[[  5.5 -70.6 -22.5   4.3  30.7]
 [  1.0 -43.7 -16.6  15.8   0.5]
 [-35.7 -62.9  10.9 -25.2  30.1]]	-16.6

[[ 11.8 -61.0 -19.1 -64.8 -56.9 -84.2]
 [ 25.6  -3.6   8.7  35.3  20.8 -44.3]
 [ 27.9 -27.2  60.4  32.4  37.7   0.3]]	35.3

[[ -3.2  25.2  -0.6  -1.3]
 [ -8.7  -4.8 -18.4  16.0]
 [  3.3  -8.9  65.9 -34.5]]	-4.8

[[ 17.2 -59.5  28.5 -43.2]
 [-84.2 -72.2  39.7  62.7]
 [ 69.2 -21.9  -7.1  -5.1]]	-72.2

[[ 65.6 -40.4 -22.7  80.6 -45.3]
 [ 53.9  83.4  71.5  73.4  27.4]
 [ 58.9   3.8 -41.2  66.2  -8.7]]	71.5

[[-57.0  34.9  80.1 -35.9]
 [-25.5   5.3  83.7 -20.3]
 [ 48.7  -0.6 -16.1  10.3]]	5.3

[[-67.7 -24.5   7.5  47.8  52.8 -10.4]
 [-28.8 -52.9 -57.5 -35.0  44.9  49.5]
 [ -4.0 -46.9 -48.4 -48.6  43.8  49.6]]	-35.0

[[ 14.7 -31.4  -5.4 -37.6  -7.6 -19.7  -0.2]
 [  1.7 -10.4 -71.8 -47.6  16.8 -19.1  -3.8]
 [  1.9  77.1  14.4 -48.6 -31.9  27.3 -22.5]]	16.8

[[  0.5   1.2   5.8  24.3]
 [-37.5  25.3   3.7   8.4]
 [-58.3  64.5 -68.5  -3.6]]	25.3

[[-59.0  10.3  11.1  -4.8  27.6 -20.1]
 [-41.6 -17.5   8.3   2.6  45.4 -14.6]
 [-82.2   0.7   7.4  30.2  37.5  -5.2]]	2.6
---
[ 53.0  15.7 -32.6  10.2  68.2 -16.8   0.7] >> 0.7

[ -7.2  67.2 -81.1 -65.7  -0.3] >> -7.2

[-66.9  15.8 -62.3  21.5] >> 15.8

[ -8.3  -5.2  19.4 -65.8  -6.3] >> -6.3

[[-61.5 -20.6 -16.4   9.3  -5.1]
 [-44.8  11.0   5.4   2.2 -15.4]
 [ -6.7  42.9  74.9  44.3  58.4]] >> -20.6

[[ 18.0  -7.8 -35.3 -23.8]
 [ 22.9  -4.2  11.4  66.2]
 [ 24.2   6.8  34.1  85.3]] >> -7.8

[[-79.9 -44.0 -64.1  45.6]
 [-49.2 -41.2  63.7  63.0]] >> -49.2
---
[[27.43, 143.96, -171.80, -104.33, 119.97, 26.23],
 [2.19, 144.95, 174.98, 14.38, 111.92, -22.19],
 [-122.42, 125.93, -45.62, 65.17, 115.01, 45.22]] out 119.97

[[72.47, 38.88, 31.95, 141.23, 157.10],
 [-82.26, 197.89, -156.29, 77.09, 125.95]] out 157.10

[[0.03, 0.00, 0.00, -0.03, 0.00],
 [0.21, 0.02, -0.14, -0.12, -0.03],
 [0.00, 0.00, -0.03, 0.01, -0.01]] out 0.00

[-1.0, -0.3, 1.3, 0.2, 0.1, -0.2] out 0.1

[-1.5, -1.5, 0.4, -0.4, 1.6, 1.0, 1.9] out 1.6

[[0.200, 0.521, 0.094, -0.283, -0.345, -1.485],
 [1.662, -0.231, 0.462, 2.197, 1.785, 0.023]] out -0.345

[[-0.021, -0.202, 0.162, -0.202],
 [-0.003, 0.117, -0.155, 0.042]] out -0.003
---
Q: [[2.3, -1.9, 0.7, -2.2, -1.4, -0.4, -0.1], [-1.0, 0.7, -2.1, 0.7, -0.7, -1.6, -2.3], [2.3, -1.9, 0.8, -2.3, -1.4, -0.4, -0.1]]
A: -0.4
Q: [[-12.9, 21.8, -13.0, 20.5], [9.0, -17.1, -0.4, -13.3], [5.4, -12.9, 19.6, 6.5]]
A: -13.0
Q: [[0.859, 0.273, 1.219, 0.932, 0.215, -1.613], [0.521, -0.088, 0.789, 0.181, -0.071, -1.722], [1.060, 0.414, 1.276, 1.130, 0.215, -1.650]]
A: 0.215
Q: [[3.235, 12.021, 8.373, -8.267], [-16.711, 7.621, 22.458, 4.078], [15.452, 16.381, -14.600, -18.600]]
A: 8.373
Q: [[2.22, -0.99, -0.44, -0.27], [-0.19, -2.14, -0.73, -1.06], [-0.38, 1.23, -0.37, 0.85]]
A: -0.44
Q: [[-0.03, 0.01, 0.15, -0.03, -0.06], [-0.05, 0.03, 0.03, 0.00, -0.10], [0.03, 0.08, -0.12, 0.08, 0.03]]
A: -0.03
Q: [[117.172, -24.731, -73.985, -14.393, -44.255, 55.313], [63.792, 20.432, -31.370, -5.519, 9.018, -20.180], [-5.798, -48.430, 211.298, -36.955, -160.390, 145.027]]
A: -44.255
